In the rows, 128 means zero.
One hidden turn or mirror swaps the rows below in pairs. Which row is each named row swapped with?
The rows were stretched afterwards, more along some directions than others.
pazev: [165 116 104 156 126 140 143 109 134 122  91 136  98 141 144 159 139 126
 118 138 119 130 110 150 109 148]
Pav: [158 133 120 110 116 131 109 157 157 126 159 126 104 118 121 160 120  81
 122 130 135 116 136 133 150 104]
fut: [136 128 117 139 149 115 119 112 164 131 166 151 159 144 114 105 122 107
 122 124 134 149 133 124 164 114]
tumub: [144 143 119 128 126 149 139 132 136 130  96 116  88 142 158 152 145 122
 137 140 132 121 120 137 102 128]
nak: [113 164 114 132 153  99 128 138 121 136 138 130 129 121 140 124 128 103
  87 107 107 137 139 136 136  97]
Dogu: [159 156 104 158 167 136 157 112 118 156  95 132 111 129 156  86 131 133
 127 149 108 134 104 158 134 129]
mupip: [120 180 128 110 166 111 111 119 131 140 154 141 139 129 116 124 132 103
  89 101 109 144 150 135 148  78]
pemi: [183 156 116 123 149 151 132 143 137 150 118 129 101 128 135 121 115 107
 144 150 126 102 106 147 141 119]
Bevi: [161 113 102 163 119 132 137 119 141 125 106 144 109 133 143 158 132 118
 116 143 116 131 114 145 119 149]
petar: [124 175 129 108 172 109 113 111 157 143 164 138 154 135 115 106 130 106
 106 108 123 141 150 122 164  78]
Zibi: [155 129 114 142 125 146 138 115 135 120  96 125  89 142 151 167 142 118
 115 137 118 129 119 145 100 140]
gogo: [123 172 130 104 164 109 118 118 134 131 149 128 133 121 130 132 139 100
  85 100 108 136 152 130 150  83]
lopod: [105 126 120 117 125 100  90  96 144 123 159 127 136 130 115 173 124  86
  97 105 129 140 150 116 116 107]
vasu: [142 144 128 114 123 141 127 137 152 135 122 118 101 139 144 149 135 112
 152 145 146 110 127 122 110 118]
sulep: [114 130 110 155 132  86 142 163 133 137 149 120 146 113 160 111 128  92
 124 134 116 129 134 121 132 136]
vimu: [106 125 125 112 115  96  96  99 152 119 160 125 138 122 117 181 130  82
  95 105 127 144 160 111 118 101]
sekiv: [120 169 119 129 158  95 127 136 126 138 145 134 138 120 139 122 131  99
  87 109 106 138 145 130 137  91]
vade: [109 133 121 118 129  99  92  97 148 128 152 126 138 131 117 164 123  91
 103 104 130 135 152 110 113 106]
zom: [109 126 121 113 123  87  93 106 154 117 169 131 140 129 119 174 125  79
  86 102 125 144 153 115 125 100]
Kubup: [109 129 121 118 132 101  95  95 144 129 149 133 138 133 118 163 121  99
 101 107 124 132 151 116 112 107]
tabek: [107 133 110 159 136  96 156 154 147 122 149 131 150 137 162  92 154 115
 128 131 129 163 145 121 151 127]
keguk: [169 143 115 116 123 133 115 157 155 135 141 125 103 126 124 139 116  92
 131 136 128 107 116 136 147 114]
rap: [144 123 110 146 146 115 118 110 158 139 159 154 157 141 117 110 121 110
 125 130 131 147 131 126 157 120]
Bome: [144 146 127 109 127 138 123 142 153 138 131 116 106 138 146 144 132 108
 161 146 146 106 131 119 112 114]
Fof: [114 132 107 166 146 110 166 127 126 131 114 125 132 136 177 103 162 131
 114 134 112 167 138 136 135 132]
ropav: [110 124 117 123 128  99  95  96 145 125 154 133 134 131 121 168 122  95
  96 110 123 135 146 117 110 111]
poviv: [153 105 103 161 128 131 130 111 148 122 121 152 124 143 128 138 126 119
 118 131 122 139 112 143 136 146]
kitob: [136 150 121 132 146 133 122 167 160 137 156 143 143 157 139 107 121 112
 156 140 148  98 116 118 132 123]
zisos: [157 154 100 163 165 135 164 107 109 153  85 123 114 136 160  88 141 138
 124 141 103 145 108 158 130 136]
vef: [120 167 124 121 158 104 130 131 125 131 142 132 132 115 136 133 138 100
  81 109 102 140 145 137 143  91]
zor: [158 107 106 160 121 138 132 115 143 123 108 145 107 139 137 153 122 117
 119 139 127 133 108 147 115 152]
Kur: [140 158 126 125 143 137 116 160 160 134 150 145 138 156 132 108 118 113
 155 136 149 101 113 120 128 125]
dapet: [118 115 116 148 127  89 146 160 143 143 158 109 146 112 169 115 130  93
 146 152 131 131 141 111 139 135]
dum: [163 165 100 160 170 142 148 115 110 163  99 132 118 135 154  83 130 134
 131 147 106 131 104 154 137 129]
nogol: [103 128 120 119 130  95  99  92 155 121 153 128 141 133 113 167 122  91
  97 105 124 141 154 116 117 105]
vorek: [174 141 127 112 132 139 123 153 154 134 144 128 100 118 127 154 116  89
 132 141 134 104 122 137 146 105]
ved: [140 134 113 138 162 114 117 117 166 141 171 157 162 144 122 103 122 108
 121 125 125 132 133 130 173 108]
rabu: [144 156 129 123 149 126 109 138 154 151 146 144 148 147 131 113 107 112
 150 141 134  90 107 118 118 123]
Tenav: [115 110 112 152 126  94 139 174 152 140 159 112 142 122 162 106 123  92
 148 147 146 126 130 112 138 138]
lobim: [110 130 119 116 130 100  94  94 149 125 151 133 142 130 118 166 124  96
 100 109 123 132 148 111 113 106]
muf: [118 166 117 123 158 102 124 137 122 129 146 128 126 122 135 131 134  99
  86 104 105 133 143 134 140  89]
Dirov: [160 105 107 158 132 124 131 104 151 125 129 157 130 136 126 138 121 119
 118 142 123 138 113 143 141 143]
mim: [114 168 115 134 155 101 125 141 121 136 145 129 134 117 141 121 131  95
  93 109 107 137 143 135 138  96]
Fopor: [117 140 114 155 141 107 158 172 161 123 147 142 150 141 158  90 147 117
 128 136 130 146 135 125 155 129]
rerit: [137 144 130 111 125 142 130 139 147 137 122 117  97 138 150 155 137 111
 147 143 140 112 131 125 108 117]
nanub: [119 172 119 130 159 109 131 135 123 136 135 129 125 120 140 121 133 105
  88 109 104 137 139 140 137  98]
tof: [148 150 133 117 150 140 120 162 170 141 145 143 134 150 133 110 115 114
 158 145 151  90 115 121 126 121]
gekez: [139 147 126 120 157 127 109 144 156 151 144 137 141 145 136 115 105 109
 150 136 141  83 107 114 111 121]
Ker: [161 111 107 154 123 138 135 109 147 119 103 146 101 137 138 158 132 123
 117 141 124 126 110 146 114 146]
lemo: [116 176 123 119 161 105 121 128 124 134 153 134 139 122 133 121 138 100
  86 102 108 142 146 131 147  81]
rad: [129 122 122 113 110  95  97 140 162 113 176 126 122 119 117 182 128  71
 100 111 135 134 156 115 139  97]
Diz: [134 145 116 125 160 118 112 117 163 138 173 152 158 143 113 102 122 107
 115 120 130 143 137 128 172  98]
dol: [116 125 113 161 130  89 141 165 134 140 154 117 150 114 164 108 128  96
 131 136 123 127 128 117 142 139]
led: [116 123 114 149 120 100 145 171 149 141 153 105 144 123 162 104 130  93
 154 150 136 130 140 113 137 139]
Soziv: [137 136 117 133 155 116 122 118 165 133 164 157 152 148 115  99 116 116
 116 127 129 148 131 130 169 115]
zipa: [136 140 118 121 163 113 108 108 156 137 176 152 156 142 117 110 124 109
 111 121 127 141 138 124 168  96]
sofar: [117 117 111 150 129  90 132 168 139 134 159 113 149 113 164 113 131  89
 136 139 122 119 131 114 141 139]
vifo: [105 117 120 113 113  89  98 109 146 118 164 122 127 116 118 193 131  79
  85 102 124 148 159 114 128 100]
veg: [123 174 125 119 159 109 125 130 127 133 142 130 132 117 134 122 140  99
  87 108 106 136 145 135 144  90]
piz: [138 158 124 122 156 124 110 147 163 147 149 145 154 149 134 107 106 108
 151 141 135  87 105 120 124 122]
tezek: [117 123 114 154 133  93 137 171 143 138 149 120 145 121 158 103 122  95
 132 134 126 123 126 117 129 139]
Dev: [148 107 106 157 138 114 130 117 159 128 148 155 148 141 129 124 124 108
 122 137 127 142 125 133 153 136]
pob: [180 155 110 138 162 148 146 124 121 159 100 133 102 126 144 108 119 124
 134 150 107 112  99 158 138 120]
Lago: [100 131 112 160 134 101 159 148 138 125 141 129 141 138 165  99 158 117
 120 129 124 169 146 126 144 130]
vire: [170 155 108 150 172 146 154 117 112 157  96 133 107 128 157  95 128 137
 124 147 106 125 100 156 136 127]
gelid: [183 154 112 139 157 149 140 127 125 153 107 135 100 125 138 111 114 122
 135 151 117 112  96 158 143 124]
bov: [107 122 120 119 124  93  95  95 154 123 160 132 142 127 119 176 125  83
  93 109 127 137 150 114 117 105]
Kelaz: [133 152 123 121 150 122 104 128 152 147 147 142 146 147 128 120 110 107
 145 133 135  94 116 116 111 122]
Garo: [155 137 124 112 118 130 116 157 158 121 151 125 101 118 124 162 120  84
 117 127 134 122 135 138 151 108]
nurup: [179 151 118 123 135 146 125 155 143 143 132 129 100 122 127 137 116  97
 137 140 131 108 116 142 145 111]
Lig: [165 129 123 114 128 136 114 158 152 132 158 129  93 122 129 163 109  86
 129 139 137 104 127 138 148 109]
zes: [138 133 121 116 125 132 114 148 152 147 148 109 113 137 148 135 124  97
 171 152 152 101 130 113 115 121]
lup: [108 130 113 162 138  98 160 146 142 129 141 131 145 133 165  98 154 116
 125 136 127 162 144 126 147 127]
ruv: [133 148 103 166 164 124 166 113 111 139 102 122 120 136 172  99 154 132
 104 133 100 158 122 149 135 132]

lopod pairs with vef
ved pairs with keguk
sofar pairs with piz

